Rotation paths and how fast each direction turns (degrees a step)
Each turn is a multiple of 5 degrees from 10 to 175, or 0.
Each row of a path follows its step; steps can be skipped.
path 1
step 0: [ 12   2 -26 -35 -15  33 -16  15  -5 -32 -26  13   7  27   4  17 -29 -45
 -17 -22 -19  21  -5 -13 -17 -39   5  27  -5  25   9   1  -2   6  -6  20
  -5   8  28 -44  -8 -10  -3 -37 -14  -3 -13  27  -7  12 -10  17  19   3
 -22   1  12  -7  15  -7  10   8  -5  -5 -10  10   5  -8 -23   6]
step 3: [  5  -9   5   2 -19  34  41  -4 -10  -2  -6  20   4 -27  18  17 -29  18
 -15  39  16   2 -10   1  -6   9  -8  -2  -1  15  31 -22  14   6  -8  -7
 -16 -15  42  -1 -18  18 -12   5   1  -3 -18  25  25 -14  30 -10   7 -17
 -19  27  10  14 -16   9  -7  -3 -30  47   6   6  -2 -34 -12   8]
step 4: [ 17  -8  -2  -3  -2  25  20  -6  24 -49 -15  37 -22  -4  20  -3 -17 -17
  -6  36 -47  62 -16   1  -9  -8   6  -1  -5 -20  14   1 -10 -16 -21 -22
  -4  10  -1  -9  -9   7  30  -6  -5  -5   9  11  20  -3  19  -7 -13  -2
 -23  31 -11 -12 -11  -1 -27   9 -22  14  16  -2   9  -5   4  -4]
step 6: [ 30   6 -11 -35  -1  13 -15   0  -8 -28 -16 -13 -16  23   0 -39 -10 -14
  -3   8   8  22 -22   7 -20  16  10   7  19  21  23  -9   5   9 -12  12
  -6 -11   5 -30  10 -17  -4  -1   3  -1   7  32 -21  38 -10  27  -5 -15
 -12 -15 -16 -15   1   6 -60 -22 -25   0 -11  -2  -1 -28 -33   1]
step 7: [ 10  15 -19 -43 -12  19  20  20   2 -25 -14   3  22  15  -2 -13 -21 -11
  -5 -21   6 -22   5  -1 -33   7 -17  44 -16   5  19  34  37  14  20   5
  -9   1   8 -25   0 -10 -16   4   8  -7  -4  13  10  13  15  35 -22   0
 -28  30 -20  30 -17  13 -22   3  -5  -2   7  -3  -3 -24  16  23]
step 9: [  9 -15 -39  -7 -14  22   7  27  -6  15 -10  21 -17  -2  17  12 -17  27
 -20  13 -11 -22   2 -16 -17 -12   3   7  -6  12   0 -27  -4  26  16  17
  26  25  29  16 -34   2  -9  26 -24  -3 -18  14   7  16  14  -2  -4  19
  -1  21  -1   1  13  23 -31  -3 -33   7  44  21 -21   1 -20  23]
step 10: [  4  -3   3 -21 -32  21 -25   1  19   7 -20  10 -21  15  31   0 -46   5
 -31  15 -36  15 -15 -29   2 -13  -4 -13  -2  -6  27 -20   4  -4 -16   0
  15  -2  39  -2  11  18  -7   1   5  19 -41  11   2 -21  -2   1   4 -47
  -5  30 -20  -1   9   3 -30  14 -27  -9  14   7  -3  -4  -2 -14]
step 11: [  2  -9  -9 -15 -12   4  27 -16  24 -57 -33  14 -16  -9  12   8 -24  -9
 -14   0  -2 -21 -17 -14   9 -10  23  11 -16  15  35  28   7  -2 -37  21
 -27  -4  12   6   3   8  16 -33 -19  24 -33   0  10   1   0   1   7  -3
   6  30  -7 -22  14   1   8   4 -24   5  36  19  -1 -17  -6  20]
step 12: [ 15  13 -27   3 -18  13  14 -28  -5 -30   2  17 -19   0 -14 -18 -15 -23
  -2  34 -15  12  -8 -14 -10  -8  25  19 -20  26  12  18  -5  16   6  -3
  -3  24  16 -16  23  22   0 -32   0 -23   7  29  16  31 -24   6   1 -34
 -11   8  15 -31  26 -12  -4  19 -29 -11 -25   5  -6 -18 -34   2]
Speeds:
[-5 11 -9 -3  5 -2 -1  3 -2 -5  1 -6  1  1  2  0  6  9  7  3  1  0 -2  6
 -1 -8 -2  0 -3 -1  3  8 -1  1 -5  0  1  3  1 -3  2  7  8 -9  7  2 -2  6
 -7 -8 -1 -3 -5  1  0 -1  3  0  3  2 -6 -2  2  1 -5  5  6  0 -6  0] : 55
[  4  -4  -3  -3  -1  -4   3  -6  -1  -2   3   2   5 -11  -3  -2   4  -6
   9  11   0   3  -8   5   3  -2  -1  -5   5  -4   2   0  -4   1  -4  -7
   0   0  -1  -3  -6  -4  -8  -3   7   2   2  -3   0  -1   0   7   1  -6
   0   2  10   3   4  -2   3  -1  -6   7   0  -4   3   2   5   5] : 35
[ 5  7  2  0 -3 -3  7 -6  1  1 -4  0 -1 -5  7 12  3  1 -8 11 -4  1  1 11
  4  0  4 -1  1 -2  4  0 -3 -5 -1 12  3 -2  5  5  7  2  4  0  2 -4 -3 -5
 -2  4 -5  3 -3  1  0 -2 -3 -5 -2  0 -1  0 -3 -1  4 -2  0 -2  7 -8] : 55
[ 0  6  1  8 -6 -6  9 -1  4 -1  0 -5  2  2 -2 -5  1  0  2  3  3 10 -4 -1
 -1  6 -5 -2  3 -2 -4  6 -5 -1 -4 -1 -6 -6 -5 -3  3 -2 -2  6  1  5  2  3
  8  4  1 -3 -6  8 -8 -4  0 -6 -3  8 -6  6  1  2 -6  0 -5 -4 -3  0] : 40
[ 0  1 -5 -7  5  4  5  0  6 -8  5 -3  3 -3 -5  1 -2 -2 -6  0 -6  4  8 -3
  6  3  2 -9  2 -1 -1  4 -2  4  1  2  5 -1  3  2 -2  0 -1  0 -3  8 -4  1
  1 -8 -3  4  7  1 -4 -1 -9  6 -3 -6 -6  3 10  7 -5 -3  0 -1  6  3] : 110
[  5  -2  -8   0   5   0   4  -3   1  -5   6   4   1   6  -4   0   7  -5
  -1   6  -1  -5   1  -7   4   4   6   3  -2  -5  -7  -2   2   2  -4  -3
   3   5   3  -5  -9   5   0  -4  -2  -5   1  -5   5   0  -3  -4 -13   0
   5 -10  -2  -5  -4   2   4   3   4  -2   4   4  -3   3  -1  -3] : 100
path 2
step 0: [-15   1 -20  -2 -32 -17  -6 -12 -26 -13   1  29  17 -19   8  23 -25  -4
  17  -4  -4 -16   2 -22   7   0 -44  -2 -10  14 -12 -10  28   7 -11  12
  15 -25  11  13   6  -3  -2  27   2 -19  -6  -8  44  16 -10   1  10 -25
   4  -7  14  15  13 -18  13 -25 -21   3   3 -21  16  11 -18 -37]
step 1: [  0  21  14  -5 -11   2   9   3 -16 -36 -14  -7   5 -25  -5 -11   4  16
  -1   4  17  -3  12 -15 -13 -21   8 -32  33  -3  -4   9  22   6   0  11
  -7 -37  30   7 -14  -2  26  29  13 -27   2   7  11  10 -23   2 -34 -19
  -4  10   6   2  -6  10   7  25 -23  12 -30   4  24  20 -37 -19]
step 2: [-17   8  28   0  -6 -16  -3 -17 -11   1 -24 -17   3 -14   0 -34  10   9
  21 -21 -22 -10  29  22 -15   8 -16   9  25   0   2  -7  -6  16  18 -19
 -32  12  16  24  -1  -7  34  -1 -40  -5   8   3  -1  -3  -3  16 -11 -28
  10  -6   4   5   6 -26  39   7 -35 -11 -13  -2  -9  20 -22 -16]
step 3: [ 18   2  -2  -4 -24 -20 -16 -24 -12  30   3  12  17 -29   8  13 -13  12
 -10  17   8  -5 -14   0  10  18 -29   1  29  16 -19  10  -8   1  16   1
  14  14  38  21  11 -32  -2   6   3  -5  -1 -11   4  22   9  31  13 -31
 -14   4  17 -19   3 -24  23   5 -43  -1  -4  -1  -9  -4   8 -38]
step 4: [ 22  -1  19  16 -15   2  22 -16 -14  15  11 -19  15  -2   4  -1  -8   6
  13  11  14  -5   7 -33 -13  15  23 -18  27  -9   5   0  26   9  34  -7
  26 -39   2  20   9 -27  -1   9  -3  13  13  -8   5   9 -15  -5 -12  -2
  11  28  26 -30  -3   5 -23  37 -44  -2  -7  -8   5  11 -11 -15]
step 8: [ 16   3  -4   7  -5 -23 -14  -8  10  -3 -45  10  21  22  49   2  12  -4
  16  25  10 -29  -4   2  31  -8  12  13 -23   5  -2 -14  18  12  26 -24
  16  30 -18  25 -28 -19  18  18  -9   8 -17  -6   4  -3 -37  14   4 -24
  -8  11  13 -12 -10 -16  -3   0  -2  -6  17  -9  14  -1  -4  -7]
step 11: [-21  23  15  -4   7 -23   2  -3  11  -5 -49  -1   0 -14  38  -9  31  16
  -8  -3  15   6  -2 -17  20  -9  -2   6   9  16   3  19   9  18   2   0
 -42  16  13  15 -28 -19  29 -17 -32 -26 -22  -3 -14   2 -29  18   1   1
   5  -9   2  -2  -9 -24  -7   2  -9   1  12  11   8  26   1 -31]
step 12: [-10 -24  13 -11   7 -19  -3 -47  11   6  -2   1  -7 -19  11   6  11  -2
  -5  10  -1   1 -18 -14   7  12  -8   1  17  33  -4   3   2  21 -36 -28
 -12   2  23  -6  17  -7  -3  18  -5  10 -11   4  34   5  -4  18  -5 -17
  23   5   5   1   1 -34 -15 -11 -63 -10  35   1  -4  10   1 -19]
step 14: [-23  10  14  14  10   6  34 -20  -7  23 -23 -25  -5  25  22  12   4   6
   3 -35  33  -4   0 -20  -8   4  -5  -5  26 -24  11   4  22  32 -16  -3
 -19   2  -8   4 -18   1  41  13 -20   2 -10   3   0  29  -5  14  29  -7
  21  -5   5  -7   0   8  21  41  -4   0   0  -2  11  14  -8 -28]
Speeds:
[ -3  -1  10  -5  -1  -5   7  -6  -3   8   3  -7  -4   5  -3  -5  -2   0
   8   0  -4  -2   3  -4  -5   2   1  -7   1  -2   6   2  -2   2  -3   6
  -8  -5  -5   0  -4   1   0  -8  -1   4  -1   4  -5   5   0  -4  -1   5
  -1  -4  -4   1  -6   2 -11   5  -6   0   7  -4   3   1  -4  -2] : 145
[ -6  -1  -3  -3  -4   3   4  -1  -2  -6   0   2  -2   0  -2   0  -7  -1
  -2   0  -2  -2  -8  -5 -12  -2  10   1   8   4   1   4  -3 -11   1   4
   5  -1   6  -1   6  -7  -4  -2   1  -3  -7  -3   4  -1  -3  -9  -6  -2
  -1   4  -1  -1   0  -1   3   6  -1  -1   5  -3   7  -4   2   6] : 120
[  0   5  -5   0  -1  -2  -1  -1  -3  -4 -11   4   4  10   3   7  -5   0
  -1  -7  -3  -1   4   0   2   3  -9   0  -5   1   3   7  -1   0   0  -8
  -1  -5   2   5  -2  -6   2  -4   2  -7  -2   7  -4   0   4  -7   8   2
 -10   3  -6   0   3  -3   3   4   1  -1   5  -3  -1  -2   7  -5] : 130
[  0   3   1  -1   4   4   0   8   0  -7   7  -3   3   0   4  -3   6   6
  12  -2   2  -1   0   8   0  -1   7  -6  -1   0  -2   2   5   0   7  -1
  -9  -7   0  -1  -3  -5   1  -1   4   2  -3  -3   1  -5  -7  -7   7  -4
   4   3  -2  -3  -2   2   3   7  -2   9   0   0 -10   0   6   2] : 120
[  1   4  -3   8  -1  -5   3   1  -3  -2   2  -2   5  -1  -3   3  -1 -10
   1  -4  -2   0  -4  -5   4   0   6  -8  -2  -1   4   2   2   6   1   5
   3   4   8   0   3  -2   0  -3  -3  -2 -10   1  -7   6   2  -5   0   1
   9   7   3  -6   1   5  -1  -7   7   7  -5  -1  -2  -1  -5  -8] : 110
